One vector is turned by the same rotation once a tick. Each row is the vector after some number of ticks, and that number follows the row.
The counts run from 0 to 252.
[ -8  39 -29   5 -15 -25 -12  20  -3  21 -16  16  -1  29 -24   2  -2 -27
  -7  -5   8  35  -9   8  28 -21   4   0  22  -8 -17  -3 -20   6  12  18
 -21  -6 -13  -4  -8  15  -9   1 -10   1]	184
[ -6  16  14  -1  25 -18  15 -24  -7   5 -42  18   8  -1   6  28 -17  -6
  14  27  31 -25   3 -11   6  20  -8  -7   8  -4 -32   4   6 -21 -11  15
  26  15 -28 -17  -8  18   7  13  20  -2]	227
[-11  29  16  28  12 -25   9 -14  -4  20 -13   9  29  35 -10  14  15   5
   1  -5   0 -24   6 -27  24  -2  -4   7  13  -2 -24  -6 -10  -3  18  22
  22 -16 -36  -9   9  28  -4   2  -1 -43]	204
[-11 -19   5 -21  10  19   8 -26  24 -17 -19 -12   2 -23  23   9 -18 -12
 -52  37  25 -21 -14 -16 -22  20   3 -21  10   8   8   8   0  -3  -6 -13
  22  11  13 -11  -6   5   2  12   1  14]	252
[-22  34   6  -1   6  20   1  16 -21   5 -10  16   2   8  14 -23  -3 -10
   4  -3  27   4   3  -5  27  -3  -4   1  31   4 -18   3   5  -1   5   3
  18 -27  -8  -9 -10  16 -53  37  36 -16]	209
[ 11  33  23   1  13 -10 -14   7  33   8  25   8  11  -2  10 -25  22   0
  -5  30   0  -6 -36   9 -31 -21 -30  -7 -12  -5 -12  -1   5   7  26 -39
  -4  -2  -9  29  -6   0  -1  -4 -18   0]	52
[ -3   9 -14  19 -42   7 -21  30  -5  -4  10  -2 -15  25 -39  -2   1  -3
 -27  -1 -11  38   5  14   6 -32   7  -4 -37  -6 -12  -6 -26  -3  -1   1
  -8  -3  -4  16 -15 -22  17  -3 -26  10]	160
[  0  -2  13  29  16  -5 -26  -2  10  12   3  -7  22  16 -16  14  22 -19
  -2   0 -25 -30  -9   5   8  -7 -18 -36  -3 -15  12  15 -28 -27  19 -39
  11  -9 -24  -6  13 -20  19 -11 -21   9]	33
[ -2 -25  -8 -11  13 -11 -10  -7   4 -23  -1  -2  26  -1  16 -13  -9   7
 -20  21 -23 -29 -16   8 -27  11 -17 -25 -24 -27 -11   2   8 -20 -28 -28
  -7  -8  -9  -3  -7 -18  -1  32 -19   7]	196
[ 12  -3   2  -8  -1   2   8   2  16 -12  -2   6  -9 -41  20  16 -11 -23
  17  -4  25  11  -2  -3 -15  -2  -8 -14  13  20   1  17  15 -16   7 -42
  19  30  16   0 -32 -11   4  17  20  38]	84
[  3  40 -10 -38  21  10  -1   5   6  23  -2  21  -6  -6   9 -19  13   4
  -2  -6  23  15  13 -14 -21  15 -18  14   7  -1 -16   0  26  13  12   7
  12 -13  -3  -3   3  12 -41  38  33 -11]	23
[-19   3  19  -2   3  23   3 -25   7 -19   8 -15   7  -6  15 -26  11  -2
 -25   2  -6 -18  17 -19 -23   9   3  20  23  21 -17  -6 -26  -7  24 -17
  21 -24  14  -4 -17  11  -2  32  27 -20]	233
[-10  -9  10   2  13   3 -25   9   7 -13  -2   5  22 -13 -15 -11  20  -6
  20   8 -33  -7   5  25 -28  -9 -23 -16  -8 -11 -22   1 -16 -36  17 -49
  -1 -15  -6   6 -24 -41  25   2 -10  12]	30
[ -1 -32  -9  32 -16 -36  25 -32   9 -29 -11 -13  22  11  -3  46 -13 -11
 -10 -25 -17   0   9 -20  20  -4  34 -10   7  14   8   7   5  -4  -9  -4
  11   8  11  -5 -20   9  24  14 -14 -25]	145
[-12  -3 -27  -3 -12  16  28  -4  -4   4  36   1 -10   5 -13 -16  -2  10
  22 -24 -19  25  13  27  -1  -7   5  16 -13  11  -6 -13  27  33   7   5
 -32  -3  25  39  12   0 -10 -16  11 -16]	131
[  1 -15  -5 -12  12   9 -37   9 -32  -2 -10  -6   8   3   6 -23   0   2
  -1   0 -17 -34  -2  11   2  24 -14 -22 -13 -42  15   7 -16 -30 -30  -2
   0  -4 -22 -22  19 -20 -15   8 -12  21]	9
[ -5  25  16   3  17   7  -6   1  22  -1  30  -5  27   5  23 -49  26  -9
   2   6 -16 -11 -26   8 -15  -9 -13   3  27   3  -4  -3 -15  12  34 -31
 -22 -24   4  10   3   7 -23   7   4 -12]	237
[ 16  27  14  -9  18 -20 -21  27  39  11  -7  20  19 -12  -9   3  17  -2
   2  37   3  10 -33  16 -20 -19 -18  -1   2   1  -2  -2   3   2  21 -20
 -11  -1 -12  12 -11 -13  11 -23 -29  -1]	54
[-11  -1  16   0  31  -6   6  17  17   4 -37  20  17 -22 -28  51   5  -5
  35  19  17   8   3   8  10 -12  -6 -20  17  16 -12   1  15 -12  18 -15
  21  -4  -2  -3 -15 -15  18 -24   1  -6]	58
[-14  18   3  15 -43  34  25  -2  -3  -6  20  -3 -40  -1  -5   2  -9 -11
 -18  -5  23  28   6 -13  -5 -20  10   4 -15  33 -17   1 -14   3  14  -5
  22  25  25  20 -19   9  14  -3  26  13]	103
[ 16  12  -8 -17 -24  19  10  -4  32   9  33 -11 -27  -8   6  -1   8 -10
 -38 -21   7  35   0 -26 -26 -11   6   2  -8  24  24  14  10  19  23 -21
   8  10  25  16   0   1  -3   5   1  15]	106
[  6   0   2  -8  12   6   3 -33   7   5  13 -23  -4  -6  22 -44   0 -11
 -22  16   2 -32 -25   2 -24  21  -2   7  29  -5  14  -7 -39  -6   6   4
 -34  17  14  -8   9  20  12 -10   7  25]	69
[-10 -16  19  -7  19  28   0 -22  -9  -3  -4 -23  -8 -20  26  -8  -4  -9
 -15   1  18 -41   7 -23  -5  31  -1  -8  28   4  30  15 -12 -18   0 -17
  17   8  10 -26  13   7 -14  11  22  20]	65
[ 37  -6 -12 -15  17 -22  14   6  28   6  19   6   9 -28  19   5   1   4
  32  -9  -4  17 -19  15 -18   6 -11  -5  -9   1  29  11  46  20  -2 -17
 -26  17  17  11  11 -12  -1 -11 -15  12]	111
[  9   4  -7  27 -30 -10  13 -16   0  -2  13 -20 -14  15  26 -11 -21 -23
 -22 -17  20  12 -17 -21  18 -13  33  11  31  13  19   0 -24  13  -2  12
 -18  21  17  -8   1  31 -15  10   3  14]	125
[  6   7   7   7  10 -49 -11 -21  11   9 -19   8  24  29 -20  17  11   8
 -10   6 -20 -15   5  -7   0   3   5   4   8 -11 -17 -11 -23 -11   7  22
  -2 -11 -31 -19  -6  12  36 -11 -19 -40]	202
[-11 -18   6 -13  10  15  -1 -23   5 -13   2 -27   5 -11  27 -46  -2  -7
 -34  23   2 -33 -22   1 -25  20   6   8  31  -5  22  -5 -33  -3   2  -2
 -30   6  25 -13   2  12   5  -3   7  16]	68
[  2  22   7  -1 -32  20   5   2 -19   5   6   2 -45   4 -16   4 -13   3
  -4   7  35  21   9 -13   2 -14  12  21   4  24 -10  -6 -35  -5   9  24
   9  30   7   1 -10  17  17 -17  24  23]	101
[  0 -34 -17  -2  17 -13  19 -30 -29 -13  -9  -3  17  -4  12   5 -14   5
  34 -30 -19 -18  28  -1  -7  34  -2   3 -10 -12 -24   1  21 -18 -26   6
   3  -8  -2 -11  -5  -1   1  33  16  -4]	172
[ -6 -11  28  19  13   1  -4   1  -9  -3   2  -8   5  -7   5 -17  -6  24
  18  29  14 -26 -33  19  23   1  16  16  10  -1  24 -11   1  18 -14  32
 -16   2  -3  -4  28  21  -5 -49 -11 -20]	95
[  0   0  18 -14  28  -9  -1  10  12  16 -42  15   0 -19 -30  48  12  -7
  37  10  14   3  17   1  11   6   3 -11  24  18   1  12   8 -18  21  -6
  31  -2  -8 -16 -11 -15  23 -27   6  -2]	59
[ 31 -14 -15 -29  12 -15   1  11  38   3  16   4   5 -26  18   8   8   7
   8 -11  -1  32 -23  15 -22   1  -3   3  -2   6  31  11  37  25   0 -19
 -26  11  21  12  10 -15  -7  -6 -21   7]	110
[  6  13 -20  22 -26  -8   0  14  17   4   8  12  -3  26 -22  26  -4 -17
 -31  -4 -10  25  -6 -10  18 -29  -4 -36 -34  -4   8  11  14  10   4 -17
  22   0 -10  20   2 -11 -14   7 -33   2]	163
[ 12 -12  24  25  24  -5   2 -17  -2   8  17 -20   4  -4  22 -10   7  17
  29  -1 -17 -44 -22  -2  13  11   4   6   9  -4  38   1   5  10  -3   2
  -5   9  -7  -9  45  17  -3 -39 -11 -12]	93
[-19 -18 -22 -44   7  42 -10  14  -3  -4 -16  13  -2  -9 -11   4   4   3
 -27   0 -14   3  23   8  -9  17 -18 -23 -28 -14  -4   7  26  -3 -14 -18
  21 -28   7   2   7 -31 -28  33   4   4]	192
